In the data rows, the value 128 means zero.
Here are some points:
[  0   0  97  90 182  98 140 118 147 217 175 174]
[134  94 222 178 248  97 129  89  44 108  88 147]
[168 193 136 139 114 133 123 114 122  79  92 107]
[188 201 102 116  54 150 146 156 140  98  97 105]
[181 200 140 178  61 123 105  94  79  64  98  89]
[174 191 140 138 114 148 130 115 138  86  92 128]
[124 104 175 134 255 155 153 121  90 122  82 171]
[138 139 124 105 105 150 160 149 138  99 141 123]
[151 195 157 156 120 136 104 127 121  87 136 120]
[151 175  32  61   9 205 202 236 206 138 159 130]
[162 221 132 126  25 152 136 164 150 132 151 123]
[163 225 141 170  65 105  93  97 110  87 115 101]
[135  87 166 161 221 105 129 113 113 162 161 171]
[112 107 205 152 239 128 136 113 121 155 126 182]
[ 97  94 149 118 159 135 134 138 153 166 172 174]
[176 168 103 169  34  92 102  81 113  71 106  89]
[154 137 144 138  98 129 100 132 125 128 141 123]
[ 72  96  40  83  22 114  96 130 133  98 132  86]
[ 53  54  20  71  60 113 108 125 140 116 134 117]
[137 123 177 146 252 108 130  93  68 112 104 165]
[ 89  82 159  96 238 162 172 140 135 127 117 174]
[147 126 158 138 201 120 139 113 105 101 104 155]
[161 123  89 132  30 119  78 104 114  85 122  87]
[159 195 114 118  32 131 155 153 165 141 122 105]
[138 148 115 138  30  87  77 116 122 123 132  93]
[125  97 145 122 200 183 164 180 136 128 130 158]
[151 198 108 102  54 208 160 146 128  79 110 125]
[ 95 103  51 117  18  95 118 126 137 147 156  87]
[162 188 160 154  92 125 124 104  86  91  94 109]
[163 170  59  86  48 196 183 202 188 121 140 119]
[137 139  90  73 105 169 197 185 163 139 185 138]
[123 137  88  83  90 195 200 210 211 174 183 152]
Here are 16 more points, each followed by its number:
[155 116 198 190 196  93 107  83  76  95  82 128] 0
[164 168  44  84  38 189 198 176 162 121 114 109] 1
[142 182 113 107 116 145 180 158 141 114 115 120] 2
[155 115 210 187 255 118  93  76  65  98  78 149] 3
[ 16  31   0  51  45 129 138 142 163 183 174 122] 4
[174 170 144 149 128 131 110 105  90 103  75 104] 5
[148 108 135 112 176 132 173 144 129 131 145 156] 6
[182 179 124 154  31  98 105 116 138 136 133  83] 7
[210 234 118 172  42 139  85  82  89  64  89  80] 8
[ 96  88 141 120 239 157 149 159 134 165 138 186] 9
[ 22  15  85  77 138 100 127 125 123 191 144 155] 10
[104  68 176 140 209 116 132 119 148 172 145 186] 11
[158 104 176 163 192 100  99 111  76 116  96 127] 12
[ 80  78 124  95 220 131 194 187 154 184 158 191] 13
[ 67  70  12  64   0 139 107 160 183 142 162 106] 14
[127 107 122 100 209 140 156 179 183 185 175 170] 15
Which three of these numbered points are nearest to each point below by angle, seen from the average point of the first points? Their numbers follow each, nearest first.
[164 148 236 211 215  88  74  66  68 104  79 122] > 0 3 12
[105  63 159 117 235 152 185 165 145 145 114 172] > 9 13 6
[158 166  44  65  39 193 180 178 190 116 118 101] > 1 2 14
[189 219 127 169  58 128 113 131 122  76 105 102] > 8 7 5
[145 101 193 173 255 126 129 101  85  95  84 159] > 3 12 0
[112 109 175 159 184 121 131 120 147 156 125 146] > 11 9 3
[108  85 141  94 164 171 178 191 154 165 154 141] > 13 15 9
[105  80 217 135 243 101 129  97  95 109 107 180] > 3 11 12
[111 105 168 132 242 129 162 147 116 153 128 169] > 9 11 6
[  5   0  93  60 193 106 125 140 118 200 191 144] > 10 13 4
[150 150 184 145 203 124 124  98 114  89  94 122] > 3 0 12
[125 103 197 184 233  85 102  71  92 113 117 136] > 3 0 12
[ 92 133 181 136 225 144 145 126 131 171 139 179] > 9 11 13
[ 99  83 148  75 231 167 199 151 126 138 133 159] > 9 6 13
[  0  11 101  67 195 115 125  94 112 147 119 137] > 10 11 9
[ 12  26  19  53  82 107 117 133 168 165 164 106] > 4 10 14
[169 180  83 102  49 201 163 178 175  98 119 113] > 1 2 14
[ 95  58 129  92 222 141 204 186 176 195 184 176] > 13 15 9
[147 112 179 180 199 128 119 102 107 150 114 124] > 3 12 0
[160 180  64  97  26 171 148 156 156  99 149  97] > 1 14 7
[ 86  72  42  88  53 108 115 107 145 131 139 106] > 4 14 10
